What is the hidden score of each row? Scores go from 0 to 30, and 15 is about the middle. The score is a weighted sum of the row's numbers plus the product of two more (or one squared), each taken from its middle value.
(43 -14 -20 -16 -14 -12 -23 21 -16 -19 19 -3 52 -17 -6 54 2 -10 -17 -14 53 46 -19 -21) >> 11
(44 -16 -16 -21 -18 -13 -17 25 -16 -17 13 -6 57 -15 -12 55 0 -7 -18 -13 58 49 -17 -19) >> 16
(38 -11 -19 -21 -19 -9 -21 28 -10 -20 9 -6 55 -17 -6 56 2 -10 -15 -9 56 50 -21 -20) >> 21
(41 -18 -18 -26 -14 -13 -20 24 -11 -21 11 0 52 -17 -7 55 3 -9 -19 -11 58 46 -20 -22) >> 10
(44 -11 -16 -20 -17 -15 -20 22 -12 -16 19 -5 56 -16 -10 52 2 -9 -19 -8 60 47 -18 -20) >> 21
(44 -17 -22 -15 -15 -9 -14 22 -14 -18 18 -7 56 -15 -13 56 1 -11 -23 -10 59 48 -18 -18) >> 16
(47 -16 -17 -25 -16 -8 -21 20 -15 -19 26 -1 56 -14 -12 57 -3 -11 -17 -9 58 42 -20 -17) >> 14
(53 -12 -21 -20 -15 -8 -21 5 -16 -15 30 2 55 -14 -11 51 -6 -7 -18 -13 55 36 -15 -15) >> 12
(55 -14 -24 -22 -15 -7 -19 9 -11 -18 38 10 57 -18 -7 49 -8 -16 -23 -8 57 30 -13 -15) >> 15
(54 -17 -19 -19 -21 -13 -17 9 -13 -20 32 3 58 -14 -9 49 -7 -11 -23 -13 56 39 -19 -17) >> 18
(47 -15 -17 -19 -14 -16 -17 17 -16 -14 20 -1 61 -16 -2 59 -2 -9 -19 -12 58 43 -13 -19) >> 14
(42 -14 -20 -15 -18 -15 -20 29 -16 -16 13 -7 57 -16 -6 56 1 -5 -21 -9 57 49 -20 -21) >> 18
(40 -14 -19 -23 -14 -20 -20 26 -17 -15 12 -7 56 -14 -3 52 4 -5 -21 -4 57 51 -17 -23) >> 16
(43 -18 -16 -22 -22 -16 -20 23 -21 -17 15 -5 58 -16 -9 54 4 -10 -19 -7 61 47 -17 -24) >> 13
(48 -21 -16 -16 -18 -18 -16 23 -17 -21 19 -4 53 -16 -7 56 -3 -9 -22 -8 55 48 -17 -26) >> 11
(55 -18 -16 -17 -17 -15 -16 16 -22 -24 28 -1 55 -25 -7 54 -2 -9 -19 -10 56 41 -17 -18) >> 13
(51 -23 -21 -21 -14 -16 -11 14 -21 -20 31 -2 57 -20 -12 52 -1 -7 -19 -7 57 40 -9 -19) >> 14
(50 -19 -11 -20 -17 -13 -21 10 -18 -22 29 -2 60 -21 -5 51 3 -10 -18 -11 58 36 -20 -14) >> 21
(55 -24 -18 -18 -13 -7 -15 12 -19 -25 33 6 56 -23 -8 51 -13 -9 -17 -11 55 36 -18 -20) >> 11
(62 -20 -19 -16 -15 -6 -24 5 -17 -20 38 16 58 -14 -6 43 -11 -8 -14 -7 52 31 -22 -13) >> 12
(63 -21 -23 -13 -11 0 -20 2 -21 -20 51 17 63 -14 -8 41 -9 -14 -13 -8 55 27 -25 -13) >> 17
(65 -23 -21 -16 -8 0 -16 -5 -16 -15 50 26 58 -17 -6 39 -6 -11 -20 -9 53 19 -24 -12) >> 11
(63 -17 -25 -18 -11 9 -22 -7 -15 -21 58 36 62 -17 -12 36 -11 -10 -23 -10 53 9 -18 -15) >> 11
(70 -16 -20 -17 -9 16 -23 -10 -6 -19 65 52 58 -17 -4 24 -10 -14 -20 -5 43 -2 -25 -16) >> 12
(65 -21 -20 -14 -8 36 -20 -14 7 -22 68 58 55 -12 -8 3 -17 -11 -18 -9 38 -8 -19 -16) >> 17
(64 -18 -23 -14 -10 50 -22 -11 15 -16 75 65 49 -3 -8 -1 -16 -12 -20 -16 22 -12 -24 -9) >> 17
(60 -19 -24 -19 -4 52 -22 -19 33 -8 71 67 38 2 -9 -10 -13 -13 -19 -11 7 -12 -22 -19) >> 20
(50 -17 -21 -15 -10 70 -15 -17 51 -10 69 76 15 21 -11 -12 -17 -13 -12 -7 -6 -11 -23 -11) >> 9
(30 -12 -23 -17 -6 71 -23 -16 59 7 62 67 0 42 -9 -16 -14 -14 -15 -12 -9 -16 -22 -12) >> 2
(19 -8 -23 -15 -9 71 -17 -10 63 17 54 63 -6 51 -9 -14 -16 -18 -19 -9 -10 -14 -20 -12) >> 3
(7 2 -22 -12 -10 66 -18 -14 69 34 42 62 -8 57 -9 -14 -13 -12 -13 -7 -12 -14 -18 -9) >> 8
(0 19 -21 -12 -10 72 -21 -15 67 38 27 56 -12 63 -10 -15 -15 -10 -16 -13 -17 -16 -17 -11) >> 11
(-5 24 -22 -19 -4 65 -22 -12 71 54 14 46 -11 68 -9 -18 -19 -13 -20 -7 -16 -17 -24 -14) >> 16
(-8 29 -22 -19 -10 61 -17 -16 68 54 8 42 -13 67 -5 -16 -11 -18 -19 -8 -14 -19 -16 -13) >> 15
(-10 36 -22 -19 -12 63 -19 -11 67 63 9 38 -15 68 -8 -19 -12 -14 -15 -11 -15 -17 -15 -10) >> 17
(-13 38 -20 -18 -7 58 -17 -14 69 63 2 34 -13 68 -8 -17 -16 -12 -17 -4 -16 -15 -11 -10) >> 19
(-15 52 -17 -20 -12 51 -18 -16 65 64 -1 23 -20 71 -12 -14 -13 -12 -21 -14 -20 -17 -2 -13) >> 15
(-17 51 -14 -22 -9 43 -16 -13 64 62 -8 9 -18 67 -12 -15 -20 -13 -23 -10 -16 -20 4 -12) >> 18
(-18 57 -10 -19 -12 36 -18 -12 59 65 -11 8 -15 66 -7 -17 -14 -13 -18 -7 -14 -18 11 -18) >> 19
(-14 65 -10 -22 -10 24 -15 -20 52 63 -10 4 -15 65 -9 -20 -13 -12 -21 -17 -12 -14 23 -20) >> 15
(-16 67 -3 -15 -4 20 -21 -17 51 64 -13 -5 -21 63 -9 -18 -17 -14 -18 -5 -19 -18 18 -18) >> 18
(-14 66 0 -21 -7 22 -16 -14 47 63 -15 -3 -15 64 -6 -17 -17 -12 -14 -12 -20 -20 25 -15) >> 17
(-16 67 -6 -17 -14 16 -19 -17 47 69 -8 -3 -16 69 -6 -13 -13 -14 -17 -12 -14 -14 25 -14) >> 15
(-19 63 4 -21 -9 14 -17 -19 45 66 -14 -6 -14 62 -9 -18 -15 -16 -17 -9 -18 -22 32 -10) >> 17
(-16 60 4 -19 -11 11 -14 -15 40 65 -12 -6 -15 60 -7 -18 -15 -18 -22 -12 -17 -16 31 -13) >> 14
(-14 69 8 -17 -11 10 -9 -19 34 69 -16 -8 -16 56 -9 -16 -15 -11 -13 -9 -18 -17 37 -15) >> 19
(-15 66 14 -20 -7 -3 -11 -22 25 66 -13 -10 -18 53 -11 -19 -12 -14 -17 -9 -15 -17 49 -11) >> 11
(-14 73 21 -15 -8 3 -5 -18 19 64 -13 -7 -20 48 -8 -19 -16 -10 -12 -11 -13 -16 51 -14) >> 13
(-21 68 24 -12 -11 -3 -1 -19 22 62 -20 -8 -18 48 -7 -17 -14 -17 -13 -9 -16 -17 46 -9) >> 11
(-18 68 22 -17 -12 -7 -8 -18 21 62 -15 -9 -19 50 -13 -18 -15 -14 -17 -13 -16 -15 49 -13) >> 8
(-20 68 21 -13 -9 -3 -5 -18 23 68 -14 -13 -17 47 -12 -18 -20 -12 -12 -11 -16 -19 50 -11) >> 14
(-13 69 34 -13 -9 -2 1 -17 12 65 -19 -8 -20 46 -14 -18 -22 -11 -16 -12 -15 -24 56 -10) >> 10
(-13 66 40 -16 -9 -9 6 -24 6 51 -18 -14 -21 30 -9 -16 -19 -14 -10 -14 -18 -20 60 -11) >> 4
(-17 65 51 -12 -8 -13 14 -19 1 51 -18 -11 -14 21 -14 -16 -18 -19 -8 -16 -17 -24 64 -11) >> 7
(-17 62 58 -12 -12 -12 34 -20 -9 38 -15 -17 -18 16 -13 -17 -21 -13 -4 -14 -17 -18 67 -12) >> 11
(-16 56 59 -14 -10 -8 38 -20 -9 37 -14 -17 -17 4 -14 -20 -20 -13 4 -13 -16 -19 68 -15) >> 13
(-22 53 66 -6 -2 -14 44 -19 -12 30 -17 -14 -16 2 -9 -20 -22 -19 8 -13 -20 -14 70 -11) >> 13
(-15 39 75 9 -10 -18 59 -24 -11 7 -16 -17 -17 -5 -14 -19 -21 -16 37 -17 -18 -24 67 -9) >> 13
(-20 16 72 29 -6 -15 73 -16 -19 -6 -15 -11 -19 -16 -8 -22 -17 -18 53 -15 -21 -16 66 0) >> 22
(-17 2 66 42 -5 -18 72 -22 -18 -12 -19 -14 -20 -15 -13 -18 -17 -16 60 -12 -21 -19 57 16) >> 20
(-19 -11 65 54 8 -17 71 -18 -14 -13 -17 -12 -22 -17 -12 -17 -20 -19 68 -13 -18 -21 42 35) >> 14
(-18 -13 53 60 22 -20 72 -17 -16 -14 -13 -16 -17 -24 -14 -20 -19 -18 73 -15 -19 -20 28 48) >> 24
(-27 -15 50 70 31 -14 64 -18 -12 -20 -15 -18 -17 -18 -15 -22 -15 -18 70 -17 -19 -19 15 57) >> 27
(-23 -20 38 72 49 -14 66 -27 -17 -19 -20 -16 -23 -16 -20 -18 -21 -22 71 -15 -19 -21 7 68) >> 23
(-20 -19 23 73 51 -22 56 -21 -16 -19 -18 -18 -23 -18 -18 -18 -19 -17 70 -16 -21 -23 -3 67) >> 24
(-20 -26 9 73 66 -14 38 -21 -19 -21 -18 -16 -19 -20 -14 -21 -26 -19 62 -18 -22 -19 -12 75) >> 23
(-17 -26 -3 68 71 -17 22 -21 -22 -18 -22 -17 -18 -23 -13 -16 -20 -19 56 -16 -18 -20 -15 74) >> 21
(-20 -19 -13 59 80 -17 5 -22 -18 -19 -17 -19 -20 -21 -15 -19 -23 -16 35 -17 -22 -24 -22 77) >> 18
(-18 -22 -12 63 72 -18 4 -21 -17 -23 -19 -18 -23 -23 -14 -23 -18 -19 37 -15 -19 -19 -18 73) >> 14
(-21 -21 -2 67 74 -18 22 -23 -24 -18 -21 -19 -24 -17 -15 -18 -24 -19 53 -19 -20 -24 -18 76) >> 18
(-21 -21 6 72 67 -22 42 -17 -20 -22 -19 -16 -21 -21 -15 -24 -19 -15 63 -18 -23 -21 -13 74) >> 25
(-20 -24 32 74 52 -21 62 -22 -22 -24 -17 -18 -20 -22 -15 -21 -23 -20 70 -15 -20 -23 -3 69) >> 24
(-23 -19 40 77 46 -20 61 -30 -26 -21 -24 -17 -25 -21 -12 -24 -23 -21 73 -15 -20 -25 4 67) >> 22
(-21 -21 45 67 31 -20 64 -21 -17 -23 -20 -19 -19 -25 -19 -15 -24 -20 68 -15 -22 -22 13 62) >> 24
(-22 -17 51 68 33 -18 65 -23 -17 -26 -23 -18 -21 -28 -14 -25 -20 -20 73 -16 -23 -21 19 54) >> 23
(-20 -17 47 68 35 -23 67 -20 -18 -17 -22 -14 -24 -24 -12 -25 -25 -22 76 -19 -20 -19 17 53) >> 18
(-24 -17 53 67 30 -16 69 -22 -20 -24 -18 -21 -24 -18 -17 -22 -26 -20 74 -15 -25 -23 17 58) >> 21
(-24 -17 53 64 30 -20 71 -24 -24 -20 -24 -23 -24 -27 -15 -26 -24 -21 71 -16 -27 -25 22 58) >> 22
(-23 -19 57 69 25 -23 67 -27 -22 -20 -23 -22 -25 -19 -18 -23 -23 -18 71 -19 -27 -22 29 48) >> 21
(-24 -14 56 65 20 -24 66 -23 -19 -21 -25 -23 -23 -21 -19 -23 -28 -25 65 -19 -28 -22 36 52) >> 19
(-26 -14 64 60 10 -21 74 -26 -23 -17 -19 -20 -28 -24 -16 -27 -27 -20 67 -25 -27 -28 39 36) >> 16
(-26 -1 68 54 4 -22 69 -25 -19 -23 -25 -26 -30 -19 -20 -23 -28 -25 66 -23 -22 -29 52 19) >> 12
(-27 10 69 40 -2 -26 67 -28 -23 -11 -27 -25 -27 -18 -18 -24 -29 -27 53 -21 -27 -24 63 10) >> 16
(-29 26 68 21 -2 -23 63 -25 -23 1 -23 -25 -24 -15 -21 -30 -32 -26 45 -24 -32 -25 67 -3) >> 22
(-21 39 64 6 -5 -22 57 -28 -18 11 -29 -22 -30 -13 -19 -30 -24 -22 38 -17 -27 -26 68 -3) >> 13
(-31 57 65 -2 -7 -24 40 -29 -16 35 -23 -19 -30 4 -13 -28 -26 -22 8 -23 -30 -33 68 -8) >> 8
(-26 65 47 -12 -5 -17 15 -31 -2 56 -26 -21 -30 28 -20 -29 -29 -25 -5 -22 -26 -27 65 -9) >> 9
(-34 68 27 -17 -4 -7 3 -30 10 65 -25 -20 -23 47 -21 -29 -28 -19 -13 -18 -31 -30 54 -16) >> 28
(-26 68 25 -11 -10 -9 -3 -29 21 64 -24 -19 -30 49 -23 -28 -25 -23 -10 -22 -27 -27 51 -11) >> 10
(-31 70 13 -13 -6 -2 -3 -30 27 63 -25 -19 -30 56 -18 -26 -24 -27 -12 -18 -31 -31 44 -14) >> 17
(-34 73 18 -12 -5 -5 -2 -26 24 67 -26 -18 -30 55 -21 -35 -25 -26 -9 -21 -28 -31 43 -13) >> 17
(-29 66 13 -11 -10 0 -9 -31 24 68 -30 -14 -28 56 -18 -26 -25 -26 -13 -24 -29 -29 43 -10) >> 16
(-31 64 15 -12 -5 1 -7 -32 30 69 -25 -19 -31 54 -19 -31 -30 -26 -13 -24 -33 -29 35 -13) >> 16
(-29 65 10 -10 -2 0 -6 -35 37 65 -30 -15 -28 59 -19 -28 -27 -24 -15 -21 -29 -30 36 -10) >> 15
(-32 61 7 -12 -9 5 -13 -30 37 68 -28 -13 -29 62 -22 -28 -27 -26 -13 -21 -24 -31 29 -10) >> 13
(-34 62 5 -15 -8 16 -14 -26 49 69 -23 -11 -31 65 -18 -31 -30 -25 -13 -23 -29 -28 26 -8) >> 14
(-29 57 -3 -12 -7 28 -12 -31 59 65 -20 -4 -29 68 -17 -31 -28 -23 -16 -19 -30 -30 8 -8) >> 20
(-27 51 -8 -15 -11 41 -15 -34 62 69 -24 5 -29 74 -20 -27 -32 -25 -9 -25 -30 -29 0 -13) >> 19
(-24 39 -14 -13 -10 55 -19 -28 69 60 -10 27 -30 69 -21 -29 -27 -31 -19 -25 -30 -30 -7 -13) >> 11
(-16 33 -12 -19 -5 66 -18 -28 63 54 8 44 -30 65 -18 -27 -33 -25 -14 -20 -27 -30 -11 -16) >> 13
(-13 14 -13 -14 -8 70 -14 -30 75 39 22 58 -30 63 -22 -28 -28 -24 -17 -18 -34 -31 -12 -16) >> 5
(14 -6 -16 -13 -3 73 -15 -31 69 22 46 66 -16 48 -20 -31 -31 -27 -16 -20 -26 -30 -15 -10) >> 2
(36 -15 -14 -18 -10 64 -17 -35 57 2 60 70 3 28 -22 -27 -27 -24 -20 -26 -19 -32 -15 -12) >> 7
(53 -14 -17 -12 -9 68 -20 -31 45 -14 66 68 24 12 -17 -23 -31 -23 -15 -22 -12 -32 -13 -9) >> 22
(62 -20 -13 -16 -7 48 -16 -29 18 -16 75 66 46 -9 -23 -15 -29 -26 -17 -21 12 -25 -17 -13) >> 23
(64 -19 -16 -13 -8 29 -18 -26 -3 -19 69 57 53 -17 -22 2 -28 -29 -17 -19 31 -22 -16 -11) >> 14
(64 -15 -21 -14 -10 4 -14 -22 -14 -18 61 37 57 -20 -19 24 -24 -25 -15 -20 48 -8 -18 -10) >> 12
(63 -18 -11 -15 -9 -11 -13 -16 -20 -19 41 13 62 -17 -22 40 -21 -22 -14 -21 55 15 -19 -13) >> 15
(45 -22 -16 -17 -11 -18 -19 11 -19 -26 16 -7 56 -25 -14 57 -8 -19 -15 -22 54 47 -13 -11) >> 13
(10 -18 -16 -15 -10 -21 -15 47 -23 -17 -8 -21 37 -22 -17 58 19 -9 -19 -19 50 59 -16 -16) >> 7
(-20 -19 -20 -18 -6 -22 -19 66 -25 -18 -22 -27 9 -18 -17 53 45 23 -16 -7 35 59 -17 -12) >> 4
(-25 -21 -18 -12 -6 -22 -12 69 -22 -20 -27 -27 -13 -19 1 40 59 47 -14 17 10 59 -17 -13) >> 10
(-33 -16 -14 -15 -9 -21 -16 62 -26 -21 -33 -25 -25 -21 26 14 71 63 -16 47 -13 47 -16 -12) >> 16
(-35 -24 -20 -15 -8 -22 -17 45 -23 -23 -27 -25 -31 -20 62 -15 63 71 -22 71 -28 9 -15 -16) >> 19
(-31 -18 -14 -12 -3 -23 -20 9 -22 -17 -30 -30 -28 -25 81 -26 44 64 -17 74 -33 -19 -13 -12) >> 23
(-29 -18 -15 -14 -10 -24 -20 -12 -25 -18 -29 -28 -28 -21 84 -27 18 51 -16 69 -34 -27 -17 -14) >> 19
(-31 -20 -18 -15 -11 -22 -20 25 -26 -19 -34 -25 -32 -22 77 -25 52 66 -16 76 -32 -15 -17 -15) >> 20
(-28 -17 -13 -15 -9 -30 -20 47 -23 -23 -27 -27 -28 -24 56 -14 61 68 -18 64 -27 16 -16 -12) >> 19
(-31 -18 -12 -17 -12 -27 -13 63 -20 -20 -26 -27 -25 -24 25 2 70 66 -14 54 -17 41 -20 -11) >> 20
(-23 -13 -14 -15 -7 -22 -19 71 -25 -27 -28 -25 -20 -21 1 34 63 54 -17 29 1 53 -20 -16) >> 6
(0 -21 -17 -17 -9 -19 -23 51 -21 -20 -23 -28 32 -21 -15 56 29 -1 -15 -18 47 62 -19 -14) >> 7
(29 -20 -16 -17 -6 -25 -16 26 -19 -21 2 -15 52 -19 -19 57 -7 -16 -17 -22 52 50 -18 -16) >> 14
(57 -17 -12 -17 -10 -15 -16 -4 -19 -19 37 2 65 -18 -20 46 -18 -25 -22 -24 60 23 -17 -18) >> 18
(65 -26 -19 -13 -11 -8 -13 -22 -19 -17 51 25 59 -20 -19 33 -23 -26 -21 -23 51 3 -19 -12) >> 10
(67 -18 -17 -15 -6 7 -18 -24 -17 -21 60 39 58 -22 -20 20 -30 -23 -19 -23 47 -8 -18 -12) >> 10
(66 -16 -17 -18 -12 24 -15 -27 -3 -17 69 55 51 -17 -21 -1 -28 -24 -19 -17 34 -18 -13 -18) >> 13
(68 -21 -14 -20 -7 40 -19 -26 1 -20 71 60 48 -17 -13 -4 -30 -22 -18 -22 26 -28 -17 -12) >> 11
(59 -15 -18 -17 -9 51 -19 -29 23 -17 69 65 35 -3 -22 -19 -31 -22 -18 -23 -1 -29 -16 -12) >> 21
(43 -15 -20 -18 -7 66 -14 -30 54 -4 66 68 1 21 -19 -28 -32 -25 -17 -23 -16 -31 -20 -12) >> 8
(-1 -5 -18 -14 -12 69 -18 -32 64 25 39 66 -18 60 -22 -29 -31 -22 -13 -22 -29 -31 -16 -16) >> 12
(-20 27 -12 -18 -8 66 -14 -33 73 50 5 47 -27 68 -20 -31 -30 -24 -18 -17 -31 -32 -14 -14) >> 11
(-33 55 -6 -18 -10 36 -12 -31 63 63 -20 0 -32 74 -20 -32 -27 -25 -20 -20 -34 -25 -2 -12) >> 19
(-38 69 6 -13 -7 2 -10 -30 43 61 -27 -20 -30 60 -21 -28 -24 -24 -16 -23 -34 -31 28 -12) >> 20
(-31 68 35 -11 -7 -22 6 -33 5 62 -27 -24 -33 32 -22 -31 -31 -24 -9 -19 -31 -32 58 -9) >> 10
(-37 67 57 -8 -8 -34 33 -30 -21 44 -33 -27 -31 3 -18 -31 -28 -23 2 -21 -29 -28 69 -12) >> 12
(-34 33 68 9 -11 -29 64 -35 -25 -2 -29 -28 -27 -19 -18 -30 -27 -23 34 -22 -35 -31 67 -4) >> 16
(-33 -5 72 50 6 -32 69 -30 -27 -24 -29 -30 -31 -29 -22 -31 -30 -23 64 -18 -28 -33 56 21) >> 14
(-30 -22 55 63 22 -26 69 -30 -31 -30 -32 -30 -31 -31 -19 -28 -31 -26 69 -18 -28 -35 25 55) >> 16
(-28 -24 16 72 58 -30 48 -34 -31 -24 -32 -33 -33 -27 -21 -28 -31 -25 69 -20 -28 -30 -11 70) >> 24
(-30 -25 -14 66 74 -31 15 -32 -30 -28 -29 -35 -32 -26 -21 -28 -25 -22 43 -19 -28 -31 -18 72) >> 19
(-31 -25 -12 64 78 -27 8 -29 -26 -25 -33 -30 -29 -25 -22 -31 -29 -20 33 -19 -30 -31 -19 76) >> 17
(-31 -24 1 73 62 -31 41 -31 -26 -34 -27 -25 -35 -27 -19 -29 -29 -26 68 -25 -35 -31 -17 70) >> 21
(-33 -19 45 67 39 -28 67 -25 -29 -29 -28 -30 -30 -28 -24 -30 -24 -24 66 -21 -33 -31 8 60) >> 23
(-35 -6 62 52 1 -23 69 -28 -23 -20 -31 -26 -29 -23 -21 -26 -28 -31 65 -21 -27 -30 50 25) >> 17
(-33 30 71 12 -10 -26 64 -32 -23 -1 -29 -24 -26 -20 -17 -27 -27 -25 42 -20 -30 -28 67 -7) >> 16
(-23 59 54 -11 -7 -28 35 -28 -14 43 -30 -19 -28 5 -22 -26 -27 -22 3 -20 -27 -30 66 -11) >> 11
(-28 68 22 -20 -8 -7 -8 -31 19 62 -23 -13 -26 50 -16 -27 -28 -22 -15 -22 -28 -25 51 -13) >> 9
(-20 62 -5 -14 -5 25 -18 -25 52 67 -20 -6 -27 65 -19 -30 -23 -24 -20 -22 -25 -27 11 -11) >> 16
(-19 43 -19 -17 -11 61 -21 -28 64 55 -4 30 -27 62 -22 -25 -26 -24 -18 -19 -24 -26 -14 -18) >> 15
(-1 9 -18 -14 -11 69 -17 -27 68 38 34 58 -15 58 -19 -26 -24 -22 -18 -16 -23 -29 -19 -13) >> 10
(39 -11 -21 -17 -10 70 -23 -24 60 2 60 70 2 38 -20 -26 -22 -16 -17 -20 -15 -28 -18 -10) >> 5
(61 -16 -24 -19 -8 59 -20 -28 25 -13 72 69 35 0 -17 -17 -22 -22 -18 -16 1 -24 -26 -13) >> 18
(65 -21 -22 -15 -3 29 -21 -24 -3 -18 68 49 58 -11 -16 11 -19 -22 -21 -17 35 -12 -25 -13) >> 17
(62 -19 -19 -15 -8 -1 -16 -5 -14 -22 45 23 62 -17 -18 44 -16 -20 -20 -17 54 16 -21 -8) >> 13
(52 -22 -19 -14 -9 -17 -18 16 -16 -21 27 -1 58 -20 -19 53 -11 -18 -21 -13 57 39 -15 -13) >> 17
(23 -20 -23 -16 -5 -15 -17 39 -17 -18 -5 -12 46 -24 -15 56 15 -6 -19 -12 53 57 -24 -15) >> 14
(4 -21 -19 -11 -5 -13 -17 64 -24 -16 -11 -13 30 -18 -11 55 41 12 -18 -5 47 62 -20 -12) >> 10
(-13 -20 -23 -17 -9 -20 -19 67 -18 -17 -15 -15 -3 -16 -1 45 62 45 -16 20 22 58 -20 -13) >> 6
(-18 -23 -21 -10 -9 -16 -21 62 -12 -19 -16 -13 -14 -18 18 25 73 63 -15 46 1 50 -21 -10) >> 12
(-15 -22 -22 -12 -7 -18 -22 53 -19 -19 -15 -13 -18 -19 45 1 70 70 -19 62 -10 33 -21 -14) >> 18
(-17 -24 -20 -11 -3 -13 -17 36 -18 -21 -12 -13 -19 -16 72 -10 56 67 -12 71 -19 9 -22 -11) >> 20
(-21 -23 -23 -13 -10 -19 -15 3 -19 -22 -16 -11 -21 -20 84 -15 33 57 -19 72 -13 -15 -22 -8) >> 13
(-16 -21 -20 -17 -11 -7 -15 4 -17 -19 -15 -13 -13 -21 84 -14 32 58 -18 68 -14 -8 -18 -18) >> 20
(-18 -23 -20 -15 -13 -15 -20 26 -17 -21 -15 -13 -18 -21 76 -10 52 61 -14 78 -15 -6 -21 -15) >> 18
(-13 -28 -23 -16 -11 -16 -16 47 -22 -22 -13 -16 -14 -25 61 -4 64 67 -16 65 -11 18 -19 -10) >> 19
(-12 -24 -20 -9 -13 -13 -22 63 -18 -27 -9 -14 -12 -20 30 17 69 67 -19 55 -5 45 -23 -9) >> 15
(-17 -21 -14 -9 -9 -17 -15 63 -18 -24 -14 -14 -8 -19 12 38 71 56 -15 33 15 54 -22 -10) >> 7
(-1 -24 -22 -13 -8 -16 -20 65 -18 -22 -11 -16 20 -20 -7 55 53 22 -13 2 42 61 -19 -13) >> 5
(29 -20 -19 -14 -8 -15 -21 40 -20 -20 6 -8 47 -17 -8 61 5 -11 -17 -10 53 54 -22 -8) >> 8
(61 -20 -19 -15 -15 -6 -17 1 -10 -20 44 16 59 -17 -8 46 -10 -15 -17 -13 56 26 -20 -4) >> 20
(69 -22 -23 -14 -15 30 -17 -20 -4 -19 67 58 56 -16 -14 9 -16 -13 -15 -13 34 -4 -24 -10) >> 16
(52 -20 -20 -13 -9 65 -19 -18 42 -10 67 70 26 6 -17 -9 -17 -15 -12 -16 -2 -21 -18 -17) >> 15
